Each path is a new rotation, seen through one point. The rows after it are directions, each followed by how far the rotation turns it, in degrees per step (0 if it stays put).
Each turn is a multiple of 5 degrees from 10 to 175, or 0.
Each row of a path follows its step; steps can be skipped.
path 1
step 0: [ 21  19   9   6  13  10 -18 -15  -4  21  -9 -24 -30  -8   6 -19   8 -40
  22 -21 -12  -1  -7 -21   3  -4 -15  -7  48  21  -4  12  31]
step 1: [ 30 -17 -28 -18  -8   9 -49  -8  11  -9   9 -15  -9  32  12  27 -21 -14
  -1 -43   6   5   5  27  -1  -4   8  -9   9   6   9 -15   5]
step 3: [-13 -31 -18  10  48 -34  19  -9   0 -13  16   8   0 -20   7   9  29 -19
  -1 -35   9  33  14  10  -1 -10   1   3  -4   7   6   6 -25]
step 4: [ -6 -23  13   9   4  19  41  -3  17  -3 -33   9 -30 -26   0   4 -36 -24
   4 -16 -12  19   0   0  17 -28 -15  17  34 -13 -12   0   7]
step 5: [-30  23  -3 -12   8   9 -13 -10  13  10  25 -38 -20   4  -7  28 -24 -41
 -14 -11 -10  29 -34   9  28   3   4   4 -15  -8   7  -6   6]
step 6: [ -4 -11  17  -4 -22  34 -26 -15  -5 -20  -5 -27 -17  -3  -5 -33  10 -39
 -21   5  27  14  17 -10 -16   4   7  28  -4  16  12 -29  -1]
step 7: [-25 -20 -24  21 -23 -23 -30  26  13 -29  26 -12 -13 -24  14  21  20 -18
  10   2  18  -8  -7  15 -26  -3 -14  11  18   4 -10  -1 -23]
step 8: [  9   6   5  31  -9  16   4  -7 -24 -19 -24 -20   3 -33  38   4  32 -10
  39 -30 -21   9 -15 -18   3 -17   5   6  20  -9   3   8   8]
step 9: [  5  -1   8 -13   6 -16 -26   2 -10 -12 -16   2 -19  10   2  21 -23  -6
  20 -60 -25   0  -2  19  12  -9 -15  17 -30 -26  12 -16 -25]
step 10: [ -6  -7 -12 -18 -18  29  34   7  27 -40  10 -18 -17  -8   1 -16   2   2
  -3  -4 -16   2  13  -9   2  -5   2  31 -49 -25   8 -14  23]
[  2  11   4   1 -10   5   0  -8   1  -7 -10   3  -3  -9  -8  -9  -1   2
  -3  -2   0   3  13  -7   1   2   1  -3   8  -9  -7   5   1] -> 170
[ -1  -1   0  -6   0   0  -7  -9   0  -2  -4   0  -6 -12  -2  -3  -1   5
   3  14  -1   5 -17   1  -2   6   5   1   8   2   5 -10  -9] -> 45
[-11   2  -4  -4   4   8  -2  -1   0  -8  -8   2   5   0   4  -4  -4   1
  -9 -11   6 -11  -4   0   4  16  -2  -5  -6   3   2  -7   4] -> 90
[  0  -3  -8   2  10  -2   4   4   6  -3  -1  -2  -8  -8  -6   0   9   4
  -4   5   0  -3   7  -8 -13   3 -16   2   0   6   6   1   2] -> 95
[ -8   2   9   1  -2   6 -10  11  -3   9   7  -7  -3  -3   4   0 -12  -5
  -4   5   6   5   2 -10 -10   4   4  -3   4   8  -3   3   4] -> 55
path 2
step 0: [-18  20  16  12 -16  -3   6  -1  21  -3   3   7  -5  11  -8 -15  10  -8
  16  39  10  15   3 -11  33 -12  16   3   6 -11  30  -2  43]
step 1: [-28   7  22  31 -27   0  23   6 -10  27 -13  26 -11   5   3   3  12  -4
  29  27   6  19   3   6  16   4  23   3  19   7   4  12  11]
step 2: [-22  -4   9  19 -13   8  29   3  -7  27   5  17  26  24  25  10   4  -7
  33  24  15   3  11  11   6   9  -8 -19 -23   3   5   1  27]
step 3: [ -7  -9  14 -19 -19   8  24   4 -13  32  26  13  19   0  29  24 -16   1
  35  18   9  -3   4  -3  20  -2 -13   7   4 -11 -22  24  -2]
step 4: [ 10 -10  18   4 -10  44  19  -8 -21  20   3   5   5   9  27   2   5  -9
  21  -1  -1 -43  -8  -6   9 -15 -32   4  -6 -14 -18   0  -8]
step 5: [ 33 -28   3 -24 -12  13  24   6   0  18  -2   6   1  -5  21  -3  10  19
   8  -1 -18 -35 -13 -19  -5   5  -2  11 -19 -42  -2  15  -6]
step 6: [ 21   3  14 -19  -8  20  18  -4  34   8   9 -11  -2 -11  -5  -7  27  26
  -5   6   0 -33 -31 -18  -2 -17 -20  31  -7 -10   7  -8  10]
step 8: [ 12  17  -9  10 -31  11  25 -11  31   6 -13  21 -10 -10 -13 -11  23  39
 -19  -3   7   8  -1  14  -7   9  -3  -5  -3   8   9  -5  42]
step 9: [-10  24  -1   1 -21  -7  22 -23  16  10  17  29  -2  -6 -11  13 -13   9
 -24   8   6  11  22   6  16   6  18  18   1  -8  -4 -13  49]
step 10: [  9  26  -4  22 -42  29  13 -10  -3  31   3  20  -8  -5  -8   4  -5 -20
  -5   6   6  18  42  15  23  -3   3   5   6   8   0  -3  11]
[ -2   7  -1   4  -3   7 -10   2  -3  -4   2  -2   2 -17   7  -2   1  -2
   2  10  -2   2   1   7   0  11  12   2  -1   5   0  -5  12] -> 40
[  4  -4 -15  -3   3  -4   5  -6   7  -2   2   1 -10  -4   1 -13   0   8
   9  -5  -2  -1   2   3   3  -2   0   7   1   1  -4 -17  -1] -> 35
[  2   7  11  -1  -4   0  -7  -4  -6  -4  -7  -1 -11   0   6  -4  -2  -6
  -1  -1   6   2  -1   6  15   2 -12  12   8   0   1   0  -6] -> 115
[ -5   1  -4   2  -1   5   2   5  -4  -4   3  14  -7   8   2  -1  -4  -1
  -1   6   9  11  10 -13  -8   4  -1   6   3   7   7  -4   2] -> 40
[  4   3   1  16  -4   6   4  11 -12   5  -1   4  -9   1  -1  -4  -4  -4
  -4  -7  -4  -3  -9   4  -1  -9   9  -5   1   2  -3  -7  -6] -> 120
path 3
step 0: [ 10  46 -28 -24   4   0  -6 -11  14 -15   4 -10 -13  -6  -1   8  12  21
 -15 -11 -32   7 -24  12  21   5   6   1   7  40   2   0  15]
step 1: [ 23  36  -9  -6  20 -26   1 -15  -6  18 -12  10 -27   4   8  -4 -10  -3
 -38  -9  15 -30 -14  15 -19  11   0 -10  -6  27  13   2 -12]
step 2: [ 18 -13   6   3  41 -19 -15  18   6  16  14   5 -33  -7   8 -15  10  16
 -17  12   9  -1  -8  31   2  17   9 -13  29  -8  -4  31 -11]
step 3: [ 11   2   7 -14   4 -12 -30  15  -2 -10  17 -12 -27  -7   6  11   8  36
  27 -25  -9  -4 -34  -1  34  17  -9  -9   9  18  -2  20  -3]
step 4: [ 17  32 -18 -41  -7  -8  24 -22   4   4  11  -1  -3   6   0  22   5  19
 -18 -23   5 -16  -4   0  25   0  12  -6   4  31  14  32  -1]
step 6: [ 22 -10  18  22  27  -2  -6  13 -16 -20  35  23 -22  -3   5  -1   2   5
   5  23   4   6 -16   5  23   9  -9 -19  26  18  -2  34 -17]
step 7: [ 12  16 -20  -9 -11 -21 -13  -4  -9  14  33 -19   4  -3   9   9  11  16
  34  -6 -15  -8  -3 -25  24   8 -19 -20  23  32   2  23 -14]
step 8: [-12  34 -16 -25   4  -3  31  -1  14   6  17  -3 -13  36  21  12  20   3
 -19   4 -17 -11   7   7   2 -11 -12   5   2  40  12  18 -14]
step 9: [  1   8   6  14   8 -10  18  12 -21  -1  18  22 -32  11  46 -24 -19  -9
 -18   9  -1 -25 -19  10 -17  -8  -6 -12  -3  14   9  22 -21]
step 10: [ 12   5  -4  27  -8  -9  -3  21 -13  -1  31  -5   2  -4  21 -20  18   8
  -6  18  -7  -2 -19  -3  19  12  -3 -17  40  -7 -29  41  -5]
[  9  13   2   0  -4  -2   5  -1  -7  -9 -14   3  -4  -2  13  -1  -8  -5
  -7   7   1   7   2  -2   3  -4   5  -3   4  -3  -5  -3   3] -> 85
[ -9   2   8   4   4   8  -2   5   2 -16  -6   7  -9   7  -3   3   1   1
   4  -1  -3   5 -12   5   2  -1  -7   1  -8  11   0  -5   0] -> 130
[ -5   8  -9   7   4   8  -5   1   2   5   3 -12   2  -7  11 -14   2  -4
  -6   4  -6   0  -5   5  -5  -2  -8   3   0   7  -1  -8  -6] -> 40
[ -1   2   2   9  -6  -4  -5  -9 -10   3   6   7   5   2 -10  -5  -3  -1
 -14   3  -5   1  -7   1   9  -5  -3   5  -2   0   3   2  14] -> 70
[ -3   7 -11  -7  -7  -3  10  -7  -1  -4   4   5   0   5   4   1   7   3
   3  -2   9  -3   0   7  -3   4   0   8   1   1  13 -13   5] -> 95
path 4
step 0: [ -4  25  21   7 -41 -18   4   2 -11  10  -2  52  -9  17 -10   6  29  19
  10   3   3   2  14   0  28  -3  12  23   2  -2   9  11   3]
step 1: [-17 -13  -1   0  24  21 -10 -34 -12 -24   4  -5  -3  27 -23 -18   7  20
   1  10   2   9   1  19 -17  14  -3  15 -12 -42 -12  22  25]
step 2: [  2  -7   8  -2  14   9 -10  -5  -6 -37  12 -12 -15  13   6  -9   9 -10
  35 -49  -2  -8   4 -29 -10   0   0  -4   9  30  20  15 -24]
step 3: [-30  22  13   5   3  -8 -23   7 -11  -7 -23  13   7 -19 -15  -6  20  11
 -20 -15 -17  12   7 -30  29   2  18  10  -1   5  -7 -45  12]
step 4: [ -3  -5   2  26  22  16 -26  25   6 -15 -11  27  -1   6   3  -7 -10   8
  10  14  33 -21 -16  32  -1  39  -9   9  -3 -14  18  -5  18]
step 5: [ 22 -16 -17 -11  -4 -17  -2   3  -6  -3 -34   9 -27  24   0  -9  24  -4
  -9 -21   9   2 -11 -23  11 -11   1  27  -1  -4  20  48 -11]
step 6: [-29   7  19 -12  -6 -37 -15 -22   4 -21  24  14 -17   0  -5 -35 -12  15
   0 -25  -8  -3  -2  13   5 -25  16   8  -7 -21 -23 -11   7]
step 7: [ -1  -4  22   2   6  31 -12  -9 -19 -37   7  -6 -10   2  26  17  29   1
 -11  -7   0 -36  22  16 -16  18 -17  23  16   5   5 -16   9]
step 9: [ -7   8 -18  18  25  10 -26   5 -11   2   3  18   6 -18   8 -21 -31  44
   3  -7  -3 -11 -15 -16   1 -23  22  23  -2 -29  16   5   7]
step 10: [ 25   3   6   0  -9  -3  26 -17   5 -19 -18  32  -8  -8 -15 -30  16   0
   1 -23  13 -37  14   0   2  10 -28   9  24   9  22   2  19]
[ 10   0  -7   9  11 -12  -1   9  10   3  -2  10   3   4   0 -10   5  -8
 -10   2   3   0   1   2  -3  -6  -1  -2   0   1   5  -6   0] -> 60
[ -4  -6   0 -12  -5  -4  -1  11  -1  -8  -1  -3 -12   3   4   3  -6 -12
 -10   4   2  -8 -12   3   6  -1   8   2   0  -2  -2  -4   2] -> 40
[ -5  -1   0  -4  -1  -9   1 -11   1  -7  13  -4   1   7  10  -3  -1  -9
  -1   6   1   9  15  -3   1   4   1   5   3  -5  10   0   2] -> 70
[-13  -8  -4   2  -5   0   1  -3  11  13   1  -2  -1   3   0  -2   2  -2
   4  -9 -13 -14   1  -2   2   0  -4   3   1  -1   6  -9   2] -> 100
[ -6  -2   3   8  -1   3  -4   5   4  -6  -4  -8   6  -4   8   7   2   3
  -6  -2  -1  10   0   8   3   4   1   6  -4  16   3 -14  -8] -> 80
[-12   9  -3  -4  -7  -3  -5   3  -1   7  -2  -4   5   0  -9  -9   2  -3
  -9  -5  -4  15  -2   7   2   0   1  -4   3   0  -5   4  12] -> 140
